Rotation paths and how fast each direction turns (degrees each step):
Each turn is a multiple of 5 degrees from 10 to 175, or 0.
path 1
[ 16   4 -18   8  -9   6  -3  15 -12]
[-8 -9 14 16 -3 -9  8  4 18]
[  4  -4   8   4   6  17 -18   1 -18]
[  3  -9 -16  12  -4   4  22   7   6]
[ -1   6  14  14  -8   0 -20   8   7]
[  2 -22   5   3  14   7  10  -1 -15]
[ -1  14 -14  15 -12  16  -3   5   5]
[ 10 -18  13   6  -4 -16  -4  13   5]
[-11   4   6  13  13  23   0  -7  -8]
[ 11 -11 -18   4 -18   0   2  13  -5]
[-1  2 16 21  8 -2 -1  0 17]
[ -4 -12   3  -5  -2  16  -7  10 -23]
[  7  -1 -15  23  -4   0  13  -4   9]
[ -3  -6  16   0  -3   2 -19  19  10]
[  4  -8   5  13  10   8  15  -7 -18]
[ -8   0 -19   9 -12   6 -11  12  10]
[ 17 -10  23   8   0  -6   4   3   6]
Speeds:
[ 14  -5  -1   0   0 -10   2  -1 -10]
160
[ -5 -14  -1 -10  -3  -2   5   7   2]
170
[ -4  -7 -10   0   2   8  -2 -11  -8]
120
path 2
[ 1  6 17  1 16  9 -9 16  5]
[  6  17  -9  -1   6   1 -10  23   2]
[-3  9 -3 14 -1  3 17 22  2]
[-6  1 21  6 11 12  2 16  7]
[  1  15   3   0   9   2 -20  18   4]
[  5  16 -12  12   0  -2   9  23  -1]
[-4 -1 12  9  6 14 15 20  5]
[ -7  10  12  -1   7   9 -17  17   9]
[ 5 22 -8 11  5 -5 -7 18 -1]
[ 6  5  2 11  7  8 21 21  2]
[-9  1 14  0  5 17 -2 20  9]
[ -4  20   2   8   3  -2 -16  18   6]
[11 14 -3 13 11 -2 14 18 -1]
[-1 -1  9 -2  7 19  9 21  7]
[-11  13   8   4  -2   5 -16  20   6]
[ 6 21  0 17 10 -7  2 14  0]
[ 9  2  3  0 14 13 15 21  1]
Speeds:
[ -6  -7  -4  -2 -10   8  11   5   1]
100
path 3
[ -1  16   6  13   7  -2  -4  14 -24]
[ -4  13   5 -12 -13  13  -4   4 -20]
[ 20  18  16 -12 -11  -5  -2   1  -3]
[ 13  18   8  13  12  -4  -7   8 -16]
[ -8  18   2  -3  -3  14  -1  12 -22]
[  7  14  17 -17 -17  -4   2   1 -11]
[ 23  15  14   8   4  -6 -14   1 -11]
[ -2  23   0   5   7  14  -2  11 -17]
[ -5  16  12 -15 -13  -1   8   9 -16]
[ 18   7  17  -2  -8 -12 -13   0 -14]
[ 13  22   2   6   8  14 -10   3 -11]
[ -5  24   8  -6  -3   3  13  13 -13]
[  7   5  18  -6 -11 -13  -6   6 -21]
[ 17  15   7   3  -1  11 -21  -2 -14]
[ 5 30  6 -2  6  9  9 10 -5]
[ -2  11  16  -3  -5 -14   3  12 -22]
[ 10   7   8  -3 -11   7 -19   0 -22]
Speeds:
[-11   2  -2  -6   5  -6 -11   0   9]
0
[  0  -7  -3  10   5   0 -12   0  -9]
115
path 4
[ -1   0  11   1  -5  19   8  16 -24]
[  2  22  -8  -6   6  10 -20 -13   5]
[ 10 -19  -5 -14 -20   7   6  -8  10]
[  4   8   8   1  -2  16   9  19 -22]
[ -3  18  -3  -4   0   8 -25 -17   5]
[  5 -17  -8 -13 -15  14  13  -7  14]
[ 13  12   6  -1  -4   9   4  19 -22]
[ -7   9   2  -4  -3   8 -29 -16   1]
[  4  -9  -8 -11 -10  15  21  -5  14]
[ 20  10   2  -2  -5   4  -4  16 -23]
[-16   0   5  -6  -5  13 -27 -12   3]
[ 8  2 -9 -7 -9 16 25 -6 13]
[ 23   2  -1  -1  -4   3 -10  13 -23]
[-22   2   6  -9  -6  14 -19  -5   3]
[ 12  11  -7  -5  -9  13  24 -12  11]
[ 21 -10  -4  -1  -4   6 -15  11 -21]
[-25   9   7 -12  -7  16 -13   3   5]
Speeds:
[11 -5  4 13 -4  4  5  6  2]
120
[-7  3 -1 -3  7  9  9 10  5]
135
[ 5  4 -1 -7 -9 15 -3 -2 -3]
0
path 5
[ -3  -5  18   6   3 -10  15   4  11]
[  5 -16   6 -13  13  -3  13  -5   7]
[ -9 -18  -4 -13   2   6   7  -9 -12]
[-19  -5  -2   2 -12 -10   9  -7 -13]
[ -3   3   4   6 -10 -19  19  -1   5]
[ 12 -10   6  -9   2  -7  17  10   7]
[ -4 -21   5  -9   7   5   9   9  -7]
[-26 -12   5   0   2   0   7  -4  -7]
[-14   0   5   1  -4 -10  16 -16   7]
[ 13  -4   5  -7  -8 -11  20 -10   1]
[ 11 -18   0  -7  -3  -5  10  10 -13]
[-16 -18  -3   0   1  -6   5  15  -8]
[-23  -2   3  -1   2  -6  14   2  12]
[-1 -2 13 -7 -1  5 21 -9  9]
[ 10 -16  13  -5   0   1  13  -9 -13]
[ -5 -20  -2   1   2 -15   2  -2 -16]
[-15  -6 -12  -3  -3 -20  10   2   4]
Speeds:
[  2 -11  -8  -4  12  -3  -7   3  -2]
80
[ -4   4  -1   6   5 -13   0  -2  11]
90
path 6
[ -2   7  19   3  18 -21   2   8  -8]
[  2 -11  -5   0   8 -29   1 -16   5]
[-21  -1 -10 -15   5  -8   4 -10 -17]
[-20  -9  17   6   8 -14   0  11 -11]
[  0  -1  10  14   7 -23   7 -18  -2]
[ -4   5 -11 -16  18 -21   4  -8  -8]
[-23 -20  -1  -3   3 -16  -6   4  -6]
[-15  -1  15  14   1  -9   9 -16 -15]
[  2  12   8  -4  20 -21   7   1  -8]
[ -7 -19  -9  -4   9 -25  -5  -6   4]
[-25  -4  -2  -1   0  -6   6 -15 -20]
[-10   6  20   4  15 -16   4  10 -14]
[  5  -8   4   8  10 -29   2 -13   5]
[-12   0 -13 -16   9 -14   5 -15 -13]
[-24 -12   9  -2   7 -11  -2  12 -14]
[ -4  -2  16  17   5 -18   5 -14  -5]
[  2  11  -5 -12  19 -21   8 -11  -9]
Speeds:
[-1 13 -2 -9  4  6  5 -1 -9]
130
[-10   3   0   2   5 -14  -4  -5  -5]
0
[  6  -2 -13 -10   3  -6  -1  -4   6]
95
path 7
[ -1  -4 -10 -15 -15 -21 -13  -3 -15]
[-12   4 -20 -12   4  23  10   2  -3]
[  3  -1 -14   3 -28 -12 -12  -8  -5]
[-16   4  -8 -15   0  17  -2  19 -14]
[  2  -6 -18  12 -20   6 -18 -10   8]
[-13  20   8 -10 -11   6  -6  20 -13]
[ -9 -14 -15  12   0  10 -23   2  12]
[ -6  27  15  -4 -12   8 -13  -2  -3]
[-17  -9  -8  12   5  -6 -12  18  16]
[ -4  14  17  -6   2  11 -20 -19   4]
[-13  13  -7  10   1 -15   0  15  21]
[-14  -6  15 -10  14  -2 -19 -18   0]
[ -2  26 -12   2  11  -7   6  -1  21]
[-21 -12  11 -11   1 -20  -5 -14  -1]
[  0  19 -20  -8  22   1   6  -8   4]
[-14  -7   1 -11 -17 -21   9 -15   9]
[ -6  10 -17 -13  20  -3   2  -2 -19]
Speeds:
[-3  5 11  5 10 -4 -4 -1 10]
20
[  3   5  -1 -10   2   4   6  12   9]
160
[ 8 -9 -3 -3 -5 -8 -8  0  9]
170
path 8
[  6   3  16  -6 -15   4  18  -6  16]
[ -2  -1   2 -11  -3   9  -4 -29  -9]
[ 18  -2  10  -5 -16   4   9  -6  15]
[ -8   3  10 -14  -2   2   8 -26  -5]
[ 17  -2   3   0 -17  15  -2 -10  12]
[ -1  -2  15 -17   1  -9  10 -18   0]
[  5   3   2   2 -17  22   2 -14   4]
[ 13  -5  12 -15   0 -11   4 -19   3]
[ -5   8   7  -3 -17  14  14 -14   6]
[ 14  -4   9 -13   1   3  -9 -23   1]
[  2   2   7  -5 -20   1  21  -9  10]
[  1   2  11 -11   2  12  -7 -24  -3]
[ 15  -4   3  -4 -21   0  14 -11  12]
[ -8   7  18 -13   1   9   4 -22  -1]
[ 17  -7  -3  -2 -21   8   2 -16   5]
[  0   5  22 -16   0  -2  11 -16   6]
[  3  -2  -6   0 -19  18   2 -21  -1]
Speeds:
[ 5  9  9  9 -6 -5 -2 -5 -7]
0
[ -1  -5 -13   5 -10  -4   6  -4  -4]
175
[-14   6   5  -1   0  -2  12   1  -1]
145
path 9
[-10   6   5  11  18 -12   5  17   4]
[-11   7   0   9  23 -14  11  10   0]
[ -8   9   2   6  26 -12  10   2  -4]
[ -5   9   5   2  27 -14   5  -2 -11]
[ -6   6   9  -3  24 -13  -4  -3 -16]
[ -9   1  12  -3  17 -15  -6   0 -18]
[-14  -4  10   2   9 -17  -5   4 -19]
[-16  -9   9   5   6 -15  -1   9 -23]
[-13 -10   5  11   4  -8   9   9 -21]
[ -8  -8   0  13   8  -3  13   7 -24]
[  1  -8   3  16  13   5  11   5 -22]
[  5  -6   7  13  16   9   5   6 -21]
[  6  -4  11  11  17  11  -2  11 -16]
[  4  -4  15  10  14   7  -8  17 -13]
[-1  0 14 14 12  4 -7 23 -6]
[-6  0 10 14 13  0 -1 26  0]
[-8  4  6 16 16 -4  6 23  4]
Speeds:
[ -3  -8  -1  -3  -6  -4   2  -8 -15]
20
[-10  -9  10   0   6   6   3  -5   6]
0
path 10
[-17   9   7   9  -1  16  16  10   1]
[  4  17  -5   7  15 -17  -3 -10 -16]
[-17 -12  18  11   7  11  -3  -8   1]
[-4 25 -3 14 -6 -5 19  1 -2]
[ -7   3   8   0  23   2 -14  -4 -18]
[ -8  -4  12  22  -7  -3  14 -13   6]
[ -8  28   0  -2   8   9   3   6 -11]
[ -4 -11   4  17  17 -13  -2 -14  -7]
[-12  12  18   6  -9  16  12  -4   0]
[ -7  16 -15  12  19 -11   1   2 -11]
[ -4  -9  26   8   4   3  -8 -11  -9]
[-15  16  -5  11   2   5  22  -1   7]
[  0  14   4   7  10  -6 -16  -4 -21]
[-14 -15  14  13   9   4  15  -8   4]
[-6 32 -1  6 -5  3  2 -5 -5]
[ -9 -11   2  13  22  -1  -6   2 -14]
[ -4   8  18   9 -11   0  17 -17   2]
Speeds:
[  1 -10  11   7  -7   2   7   7  -1]
135
[ -8   0   5  -8  -2 -13  -3   7   6]
0
[ 0  5 10 -8 -3 11 -8  2 -5]
170
path 11
[ 9 20 -1 -4 -6 11 14 15 -1]
[  2  22  -8   2 -10 -10  15   9 -10]
[ 11  11 -18  -9   1 -16   9   7  -9]
[ 20   5  -6  -7  11  -3   5  10 -16]
[ 11   5   3   6   3   1   2   9 -30]
[  4  -2  -8   0 -15  -2  -7   4 -27]
[ 12  -4  -7 -17 -17   9  -4   8 -14]
[ 11   8   8 -10 -14  15  11   9  -9]
[  1  14   4  -3 -20  -4  19   5 -10]
[  4   8  -8 -15 -10 -16  17   1  -6]
[ 15   3  -2 -18   6 -10  17   4 -10]
[  9   3  10  -2  11  -7  12   6 -25]
[ -1  -7   3  -2  -4 -13   2   3 -29]
[  3 -16  -2 -19  -9   0  -6   6 -21]
[  5  -5  13 -16 -11  13   3  10 -15]
[ -9   6  15  -5 -20   6  14   9 -11]
[-10   5   0 -18 -17  -9  15   6  -3]
Speeds:
[ -7  -3 -10  -1  -9 -11  -5  -4  -1]
100
[-6 -2 -9 -2  2  8 11  0 -9]
0
[  1   8  -3  -1   7 -10  12  -1   7]
45
path 12
[ 13  12  -5 -10  16 -19   2  12  13]
[  1   7 -21   3   1  -4  16 -20  -7]
[ 11  17   5 -23 -15   7   3   0  -6]
[  6  19  -8  -2   7 -20  -1  10  19]
[  0   0 -14  -4   1 -14  18 -20 -10]
[ 17  16  -3 -20  -9  13   2   1  -6]
[ -1  25  -5   3  -3 -18   0   3  16]
[  2  -2  -5 -14   5 -20  19 -12  -7]
[ 20  14 -15 -12  -3  16   3  -1  -3]
[ -4  28   0   3 -11 -15  -2  -5  10]
[  8  -2  -5 -21   8 -22  16   0  -6]
[ 16  12 -23  -3   1  13   7 -10   5]
[ -2  26   9  -3 -17 -11   1  -9   0]
[  8   5  -7 -19   9 -20   8  14   1]
[  9   7 -25   1   1   6  13 -18   7]
[  8  24  13 -12 -14  -3   2  -8  -8]
[  6  13 -12 -11   9 -19   3  19   6]
Speeds:
[ -1   3   0   7   9 -13  -1   5  -9]
115
[ -9   0   6   3  -7  -6   5 -13  -3]
135
[ -1   5  -8 -10   1  -5 -11  -7  -2]
0
path 13
[ 12 -13   2  12  11  -1   5  -2  17]
[  7  14   6   8  -2 -14   6  18  -9]
[ -5 -13  11 -17  -8  -2   1  11  14]
[ 4  6 -3 -1 12  0 26 -5  7]
[  8 -10  12  16   9 -11  -7  11   8]
[  7   8   0 -11 -15 -13  10  16  -3]
[-11 -12   6  -5   8   9  11   7  17]
[ 22   5   4   7  15 -10  13  -4   0]
[ -6  -8   9   9  -4 -20  -4  18   4]
[ 11   3  -2 -16 -12   7  17   9  10]
[-6 -2 12  4 24  2 10  4  7]
[ 22  -3   7   2  -2 -22   2   0   0]
[-14  -2  -2   2  -9  -6  11  21   6]
[ 15  -1   5 -12   6  14  10   5  14]
[ -4   2  12   6  19 -19   9   3  -4]
[ 14 -12  -1   0 -17 -14   3   8  13]
[-8  7 -3  0  2  9 18 21  5]
Speeds:
[ -6  -4 -10  -1  -5   8  10  -2   9]
110
[14 -8  2 -5 -5  3 -6 -5  7]
170
path 14
[ -6 -13  21  -3  -6  -9  13  18  12]
[ 23 -17   7  -1   1 -10  20  -5 -11]
[  5  -6  19   1  18 -18 -16  -6 -12]
[-16 -12  15  11  16   9   7 -14  10]
[-17  -7   6   4  -8   1  17  -8 -26]
[ -4 -29   5  -8  -7   3 -15  10 -11]
[ 15 -12   4  18  11  22  -1   5 -11]
[ -8   3  10  31  -7  -9  -7   8 -10]
[ -2 -22  -4  15 -19  -5  -1 -13  13]
[ 10  -3  -5   6 -12   9 -13 -26 -18]
[-10   5  12   2  -6  15 -29  -2   2]
[ -3   3   6  10 -19  26  10   1  11]
[ 13   6   6  -1 -31  -7   0   7 -11]
[ 24  -9   9  -4  -6  -1 -16   0  17]
[ 16  21  16  11   3   5   3 -18   4]
[-14  10  22  -3 -15 -13   2 -10   8]
[  6 -12   8 -23 -13   8  13 -14   6]
Speeds:
[-11   3   1   7  -8  -3  12   2   4]
95
[ -4   7 -15  -5   7  -3   2   5   3]
0
[ 8  6 -4  4  1  6 11 -6 -9]
140
path 15
[  1   9  -3  16  18   5   4 -14   1]
[  5   4  -3   3  -2  10  -8 -25   8]
[  2  -1  -9 -16   5   7 -16  -5  18]
[-12   2  -6  -6  20  -3 -17   4  -2]
[ -2   5 -11  14   4 -12 -18  -8 -12]
[ 20  -4  -5   7  -1 -14 -12 -11   6]
[  3   1   2 -14   7 -18  -1 -10  15]
[-12  15  -5 -16  -3 -14  -2  -7  -3]
[  8  20  -7  -2 -10 -10 -13   9  -6]
[  9  11   3  13   3 -14  -2  12  13]
[ -8   7  -1  13  -1 -14  12  -9  18]
[ -2  11 -20  -5 -11   0  11  -8  10]
[  9  20 -10  -7   9   9   2   7   6]
[-5 19  8 12 10 10 -7  1  8]
[-10   2  -5  19  -7   8 -13  -8  15]
[  2 -10 -23   2   8   4  -4  -1  14]
[  0   3 -13  -4  25   1   1 -11  -1]
Speeds:
[ -7   1   3   5  -2   0 -12  13   0]
70
[ 1 11 -9  2  4 -6 -7 -6  9]
0
[ 0 10  1  3 -8 -1 12  7  5]
25
path 16
[ 16  -9   5 -13  20 -17  -6  -9   7]
[ 10   5   2 -10  23 -21  11  -3  11]
[  1   5  19   2  18 -18  18   0  13]
[  8 -13  28   3  10 -10  14  -4   4]
[ 19 -16  15  -6  19  -9   8  -7 -10]
[ 13  -3  -1 -12  27  -8  14  -5  -8]
[-1  4  8 -5 26 -4 26 -1  0]
[ -9 -10  21   4  20   2  21  -2   3]
[ -1 -23  20  -5  18   4   6  -8  -2]
[  2 -17   1 -17  28   0   2 -12  -2]
[ -8   0  -4 -16  30  -5   9  -5  11]
[-15  -3  13  -5  21  -6  11  -2  20]
[ -6 -17  22  -2  14  -6   0  -7  20]
[  9 -20  11 -12  18 -11  -9 -11  11]
[ 13  -3   0 -17  23 -20  -1  -7  10]
[  3   8   8  -5  20 -21  14  -3  17]
[  4  -4  25   5  11 -17  15  -3  14]
Speeds:
[-13  -5  -4  -5   4   9  -5  -3   6]
25
[ -9   6   4  -1  -1  -7  -3 -12  -9]
0
[  3 -13  10   4  -6   3  -6  -3  -3]
80
path 17
[-11 -16   7  19 -14  12  -6   9  -8]
[ 13 -16  16   1 -12   3  -4   2  20]
[-17  -8   8  10 -14 -14 -20   4   4]
[ 14  -8  -1 -12 -10  -1 -19  21   5]
[ -2  14  19  10  -6   3 -24   3  -6]
[  5 -13   4  11 -10  19  -4  18 -10]
[  6  -8  25  10 -10   9  -7  -6  15]
[-13 -22   1  10 -17  -6 -10  11   2]
[ 13  -3  11 -12 -10  -6 -19   9  18]
[-11   4   6   8  -9  -4 -26  10 -12]
[ 17  -5   8  -3  -8  19 -11  21  -3]
[ -5   1  22  20  -9  10 -12  -6   1]
[  0 -28   2   6 -16   6  -2  14   5]
[  2  -1  18   0  -9 -10 -18  -2  20]
[ -9  -8  -5   3 -12  -8 -21  19  -8]
[ 20   6  13  -6  -4   8 -20  11   3]
[-11  -3  13  21 -10  10 -15   5 -14]
Speeds:
[  4  12  -3  -3   4   4  -8   6 -10]
65
[  7  -9  -3   0   1   0 -10 -11  -6]
0
